Here is a table of points, one per row:
Array([-0.257, -0.799, -0.864, -0.776, -0.131, -0.007, 0.944, 0.717, 0.441,
       0.103, -0.923, -0.470, -1.419, 0.728, -1.013, 0.044, -1.000, 0.218,
       0.880, -1.788, 0.013, 2.138, 0.993, 0.073])
Array([0.035, 0.495, 1.185, 1.044, 0.508, -0.857, -0.630, -0.879, -1.293,
       -0.465, 1.113, -0.576, 0.826, 0.634, -0.232, -0.777, -0.736, -0.341,
       -0.832, 1.025, -0.106, 2.680, 0.763, 1.423])
Array([0.431, -0.729, -0.210, 0.377, -1.340, -0.816, -0.621, -0.539, -0.264,
       0.300, 0.584, 0.032, 1.022, 2.234, -0.247, -0.971, 0.237, 0.276,
       -0.188, -0.866, -0.709, -1.000, -0.180, -0.213])
Array([1.373, -0.359, -0.700, 0.291, 0.363, -0.138, -1.033, -0.344, -0.759,
       -1.066, 0.388, -0.185, -0.555, 0.143, 1.227, 0.705, -1.097, 0.986,
       -0.321, 0.093, 0.170, -1.034, -0.832, -0.546])
Array([1.466, 0.110, -0.438, 0.844, -0.053, 0.699, -0.171, -0.495, -0.903,
       -1.043, 0.837, -0.738, -0.271, 0.330, -0.976, 0.453, -0.269, 1.535,
       -0.572, -1.371, -0.547, -0.779, -0.893, -0.010])
Array([-0.428, 0.981, -0.698, -0.733, -1.152, -0.502, -0.861, -0.585, -0.653,
       -0.687, -0.546, 0.442, -0.801, 1.190, 1.086, -0.204, 0.059, -0.466,
       -1.203, 1.032, -0.871, -1.029, -0.161, -0.935])
Array([-0.192, 0.584, -0.652, -1.008, 1.519, -1.326, 0.298, 0.312, 1.203,
       1.969, 0.233, -0.571, 0.281, -0.761, -0.300, -0.185, -0.913, -0.016,
       -0.043, 0.073, 1.420, 1.070, 0.191, 0.338])
Array([-0.847, 0.256, -0.692, -0.439, -0.826, 0.562, -0.225, -1.807, 2.162,
       1.192, 1.440, 0.015, -0.817, -0.186, -0.575, -0.797, -0.581, -0.902,
       -0.050, -0.554, 2.439, -0.244, -1.225, -0.953])
Array([-0.354, -0.378, -0.703, -1.062, 0.852, -1.045, 1.347, 2.643, -0.807,
       -0.671, -0.427, -1.024, -0.378, 0.049, -0.640, 0.018, -0.476, 0.231,
       1.487, 1.549, 1.635, 0.329, 1.050, -0.751])
Array([-0.068, 0.040, 4.348, 0.620, 0.402, 0.019, -0.346, -0.451, -0.890,
       0.922, 2.557, 1.002, 0.364, 2.621, -0.940, -0.113, -0.581, 0.121,
       -0.284, -0.805, 0.687, -0.296, 1.162, -0.035])
Array([1.460, -0.778, -1.209, -1.534, 1.083, -0.279, -1.037, -0.146, -0.041,
       1.200, 1.093, 0.267, 0.259, -0.341, -0.194, -0.247, -0.553, -0.571,
       -0.559, -1.242, -0.502, 0.853, 0.111, 2.644])
Array([-0.202, 0.839, -0.743, 0.156, 0.872, 1.738, -1.798, -0.666, -0.296,
       -0.688, -0.622, -0.466, -1.337, -1.447, 0.304, 1.130, -0.039, 1.180,
       0.591, -0.119, -1.023, -0.523, 0.470, -0.541])
Array([-0.518, -1.000, -0.670, -1.162, 2.024, -0.070, 0.632, 0.910, 1.505,
       1.676, 1.494, 0.295, -0.219, 0.376, -0.505, -0.379, -0.429, -1.655,
       -1.673, 0.208, -0.603, -0.673, -1.262, -0.370])
Array([-0.149, -0.547, -0.837, -0.185, -0.340, 2.447, 0.912, 0.333, 0.337,
       0.954, -0.863, -1.167, -0.580, 0.644, -0.055, -0.170, 0.247, -0.607,
       1.003, -0.103, 3.142, 1.048, -0.336, 0.336])
Array([-0.665, -0.648, 0.966, -0.933, -1.171, 1.697, 1.911, -0.249, 2.335,
       -0.774, 0.137, -0.802, 0.664, -0.710, -0.743, -0.120, -1.536, 2.141,
       -0.549, 0.545, -0.728, 0.351, -0.302, -0.396])
Array([-0.920, -1.085, -0.225, -0.365, 0.742, 1.587, 0.585, -1.149, -0.880,
       -0.911, -0.808, -0.377, -0.858, -1.113, -0.614, -1.237, 2.163, 1.164,
       -1.077, 0.218, -0.713, 0.166, -0.853, 0.532])
Array([0.035, -0.354, -0.139, 0.617, -0.917, 0.181, 1.736, 4.421, -1.003,
       0.889, 0.042, -1.039, -0.602, -0.514, -0.497, -0.344, 0.083, 0.470,
       0.581, -0.146, 1.169, -0.267, 0.308, 0.167])
Array([-0.104, 0.589, -1.045, 0.503, 0.337, 1.267, 3.355, -0.043, 0.179,
       -1.080, -0.384, -0.319, -0.158, 0.556, 0.222, 0.303, 1.900, 0.755,
       0.345, 1.120, 0.464, -1.307, 0.480, 0.838])
Array([-0.973, -1.241, -0.685, -0.983, -1.175, -1.280, 1.836, -0.586, -0.831,
       -1.497, 0.179, 2.232, -1.638, -1.196, 0.620, -0.680, -0.786, -0.985,
       -0.554, 0.269, 1.302, 1.500, 0.787, -0.040])
Array([-0.928, -1.278, 0.426, 1.004, 1.922, -0.964, 0.950, 0.647, -1.489,
       0.174, -0.759, 0.214, -0.699, -0.967, -0.589, -0.311, 0.653, 1.113,
       0.635, -0.679, -1.200, -0.248, -1.272, -0.730])
Array([-0.609, 1.652, 0.295, -1.112, -0.588, -0.612, -0.781, 0.537, -0.769,
       -1.216, 0.195, -0.182, 2.150, -0.371, -0.168, 0.291, 1.032, -0.583,
       0.139, -1.106, 0.077, -0.984, -1.265, -0.395])
Array([0.893, -0.813, 2.110, 0.106, 1.546, -0.567, -0.145, -0.448, -0.170,
       -0.516, -0.176, -1.054, 0.017, 0.149, 3.828, -0.476, -0.199, 1.016,
       -0.259, -1.019, 0.718, -0.940, 0.602, -1.054])
Array([0.478, -0.757, 0.189, 0.123, -0.058, 0.920, 0.647, 0.299, -0.699,
       -1.019, 0.660, -0.859, -0.768, 0.132, -0.321, 1.851, 1.002, -1.681,
       0.181, 0.913, -0.616, -0.873, -0.574, -0.577])
Array([-0.990, -0.759, -0.755, -1.192, 0.009, 1.355, -0.511, 0.705, -1.362,
       0.362, 0.337, 0.630, -0.084, -0.506, -0.781, -1.168, -0.705, 0.113,
       1.965, 2.644, -0.198, -0.722, 0.110, -0.548])
Array([0.302, -0.967, -1.019, -0.557, -0.638, -1.118, 0.836, -0.696, 0.536,
       1.652, -1.424, -1.627, 1.479, 0.005, -0.184, -1.568, -0.187, -0.985,
       -1.308, 0.005, -1.508, -1.031, -0.410, -0.811])
Array([2.233, 0.743, 1.214, -0.237, -0.481, -0.576, -0.551, -0.903, -1.084,
       0.454, -1.343, -0.572, 2.387, -1.590, -0.966, -0.414, -0.600, -0.572,
       -0.528, 0.894, 1.123, -0.532, 2.387, 1.720])
Array([-1.589, -1.656, 0.205, 1.352, -0.791, 1.507, -0.497, 0.673, -0.688,
       -0.849, -1.231, 0.536, 2.152, 1.496, 2.402, 0.299, -0.848, -1.329,
       -1.051, -0.642, -1.075, 0.979, 1.071, 0.405])
Array([-0.816, -0.718, -0.805, -0.555, -0.808, -0.935, 1.026, 0.489, 0.486,
       2.430, -1.824, 2.051, 0.037, -0.821, -0.389, 0.387, -0.508, -0.712,
       -0.441, -0.597, 1.455, -0.175, 1.699, -0.273])
Array([1.319, -1.336, 0.363, -0.752, -0.835, -0.881, -0.470, -0.889, 1.053,
       0.511, -0.509, 1.269, -0.450, 0.975, 0.067, 1.832, 0.967, 0.041,
       0.092, 1.253, -1.232, -1.038, 0.851, 0.465])
Array([1.948, 0.846, 0.128, -0.520, -1.383, -0.032, -0.498, -0.459, -0.188,
       -0.601, -0.924, 0.203, -0.457, 0.036, -0.541, -0.220, -0.384, -0.411,
       0.067, -0.974, -0.815, -0.833, -1.065, -1.223])
Array([-1.086, 0.401, -0.200, -0.844, -0.015, -1.193, -0.142, 0.196, -0.418,
       -0.894, -0.668, 0.204, 0.731, 0.837, -1.072, 2.926, 1.297, 1.015,
       -1.326, -0.608, -0.386, -0.269, -0.496, 0.043])
Array([1.402, 0.904, 1.109, -0.370, -0.419, -0.335, -0.400, -0.817, 0.192,
       0.794, -0.007, 2.119, -0.384, -0.374, -1.429, -1.089, -0.493, -0.722,
       -0.687, -0.629, 0.218, -0.307, 1.612, -1.250])
Array([-1.123, -0.835, -0.470, -0.911, -0.965, 0.857, -1.149, 1.472, -0.464,
       2.312, 1.506, 0.605, -1.338, -1.167, -0.474, -0.170, 0.562, -0.130,
       -0.448, -1.427, -0.098, -0.083, 1.130, 1.614])
Array([0.491, 4.041, 0.505, 1.173, -0.433, -0.484, -0.206, 0.631, -0.317,
       0.077, 0.939, 2.052, -0.388, 2.377, 0.250, -0.924, -0.867, -0.054,
       -0.635, 0.673, -0.149, 0.989, -0.108, 0.427])
Array([-0.468, 1.132, 0.674, 0.146, 0.696, -0.227, -0.210, -0.929, -0.235,
       0.139, -0.668, -1.280, -0.978, -0.117, 1.993, 0.248, 3.054, -1.851,
       0.839, -0.161, -0.373, 1.373, -0.540, -0.259])
Array([-0.325, -0.453, 0.642, 1.727, -1.453, -0.131, 0.554, 1.752, 3.166,
       0.680, 0.671, -0.553, -1.044, -0.776, -0.265, -0.426, -0.109, -0.463,
       1.304, 1.203, -1.954, 1.435, 0.802, 0.080])
Array([-0.686, 0.429, -0.106, -1.361, -0.044, -0.842, -0.846, -0.424, -0.663,
       -0.066, -1.173, 0.208, 0.374, 2.710, 1.439, -0.435, -0.298, 0.459,
       0.462, -0.744, -0.746, 1.381, -1.335, -0.435])
Array([0.095, -0.461, 0.224, 0.701, -0.024, 0.159, 0.242, -0.600, -1.351,
       0.550, -0.572, -0.486, -0.830, -0.894, 0.712, 1.457, -0.867, 0.779,
       2.164, 0.052, -0.326, -0.736, -0.817, -0.422])
Array([-0.321, 0.837, -0.948, 0.386, 0.587, 1.967, 0.654, -0.228, -0.958,
       0.862, 0.192, -0.796, -0.162, 0.333, 0.833, 2.405, -0.141, 1.564,
       -2.217, 0.312, 0.230, -0.544, -0.510, -0.646])
Array([3.573, 0.125, -0.571, 0.684, 0.284, -0.256, -0.477, -0.306, -0.386,
       0.136, 2.656, 2.517, 1.690, -0.240, 0.140, -0.132, 0.056, -0.379,
       -0.139, 1.497, 0.957, 3.438, -0.946, -0.855])
Array([1.111, 0.906, 1.394, -0.018, -0.502, -0.412, -0.563, -0.071, -0.167,
       -0.497, -0.564, 0.389, 0.838, -1.385, 1.923, 2.036, -0.091, -0.782,
       0.949, -1.011, -0.392, -0.642, -1.031, -0.955])
Array([1.026, -0.540, 0.736, 0.691, 2.846, -0.852, -0.519, 0.140, 0.480,
       -0.721, -0.838, -0.174, -1.320, -0.019, 0.577, -0.802, 2.492, 0.655,
       0.110, 1.127, 0.175, -0.898, -0.213, -0.682])
Array([0.787, 1.336, 1.198, -0.093, 0.007, -0.369, -0.258, -0.399, -0.121,
       0.126, -1.156, 1.595, 0.338, -0.178, 0.878, -0.903, -0.701, -0.354,
       -0.332, -0.456, 0.061, -0.735, -0.779, 5.180])
These points spread out most along one direction. Take the direction at right angles to it along which they spread out most. Go by this last direction. For each point below, how far along it does it lie, from 0 to 99? 50 is the average, and the first point above lies past it. One standard deviation of the points above along it is 16.
Array([-0.670, -0.520, -0.461, -0.670, -0.330, 0.267, -1.642, 2.473, 1.974,
       -1.167, -0.725, -0.174, -0.018, -0.647, -0.737, -0.864, -0.288, 0.158,
       -0.760, 1.203, 1.618, 0.638, -1.051, 0.238]) 64
Array([-0.590, -0.739, -0.733, 0.601, -1.157, -0.815, 0.448, -1.707, 0.887,
       0.098, 2.295, -0.107, -0.742, -1.283, -0.496, -0.410, -0.585, -0.803,
       -0.493, 0.423, 0.566, 0.943, 0.187, 1.011]) 71
Array([-0.248, 0.129, -0.181, -0.325, -1.208, -0.871, -0.781, -0.344, 0.092,
       -0.831, 0.950, -0.071, -0.241, 0.150, 1.463, -0.300, 0.191, -0.119,
       -0.845, -0.969, -0.649, -1.301, 0.431, -0.372]) 39
Array([-1.200, -0.770, -0.561, 1.035, -1.272, -0.254, -1.811, 0.202, 0.310,
       1.364, 0.049, -0.698, -0.406, -0.577, -0.589, -0.162, -0.700, 0.322,
       -0.191, 2.845, 2.079, -0.534, -0.146, -0.765]) 63
Array([1.167, 0.306, 0.265, 0.130, -1.717, -1.184, -0.426, -0.386, -0.005,
       -0.735, -0.613, -1.076, 0.776, 0.251, 0.777, 1.206, 1.526, 0.953,
       -0.637, -0.518, -0.204, -0.267, -0.854, 0.369]) 29
Array([0.398, 1.263, -0.817, -0.529, -0.900, 0.747, -0.131, -0.519, -0.935,
       1.054, -0.188, -0.765, 0.362, 0.165, 0.836, -0.575, 1.616, 1.278,
       1.053, -0.788, -1.077, 0.417, 0.326, -0.883]) 39
Array([-0.504, -0.008, 0.415, 1.693, 1.665, 0.577, -1.071, -0.707, 0.175,
       -1.532, -0.776, 0.697, 2.161, 0.343, -0.594, -0.279, -0.621, -0.667,
       -0.654, -1.023, 0.352, 0.793, 3.841, -0.227]) 53
Array([-1.049, 0.123, -0.709, 4.345, 1.752, 0.455, -0.024, -0.415, -0.391,
       -0.718, -0.053, 0.968, 1.418, 1.386, -0.197, -0.562, -0.301, -1.227,
       0.811, -0.796, -0.578, -0.889, -0.146, 1.871]) 43
Array([-0.504, -0.350, 2.146, -0.373, 0.528, 3.117, 1.256, 0.605, 1.284,
       -0.395, -0.840, 0.132, -0.153, -0.663, -0.509, -0.984, 1.183, 1.503,
       0.722, 0.441, 0.603, -0.268, -1.031, -0.484]) 46
Array([-0.580, -0.445, -0.842, -1.165, 0.334, 1.184, 0.538, 0.152, 1.471,
       -0.610, 0.299, -0.275, 0.153, -0.274, 0.154, -0.521, -1.011, 1.254,
       3.487, 1.089, -0.250, 0.334, -0.266, -0.435]) 55
Array([0.222, -0.277, -1.217, -1.321, -0.774, -0.965, -0.599, -0.094, 1.009,
       -0.614, 0.870, -0.975, 0.056, 0.835, -0.306, -0.284, -0.258, -0.768,
       0.483, -0.366, -0.651, -0.851, 0.450, 1.540]) 56
Array([-1.000, 1.327, -1.279, 0.627, 0.532, -0.894, 0.984, 0.479, 0.527,
       -0.009, 1.783, 0.252, 0.971, -1.738, -0.634, -1.069, 0.095, 0.176,
       -0.836, -0.505, -1.139, 0.315, 0.781, -0.823]) 61
Array([-0.048, 1.412, 1.457, -0.505, 1.314, 0.528, 0.408, -0.718, -0.998,
       -0.813, -1.035, -0.916, -0.483, -0.581, -1.194, 1.486, -1.473, -1.962,
       0.265, 0.372, -1.063, -0.111, -0.882, -0.849]) 36
Array([-1.234, -0.206, -0.009, 1.616, 1.175, -1.746, -0.667, -0.788, 0.675,
       -0.295, -0.859, -0.553, -0.933, -0.246, -1.765, 2.193, 0.815, 0.624,
       1.077, -1.070, -0.193, -0.205, -0.816, -0.572]) 35
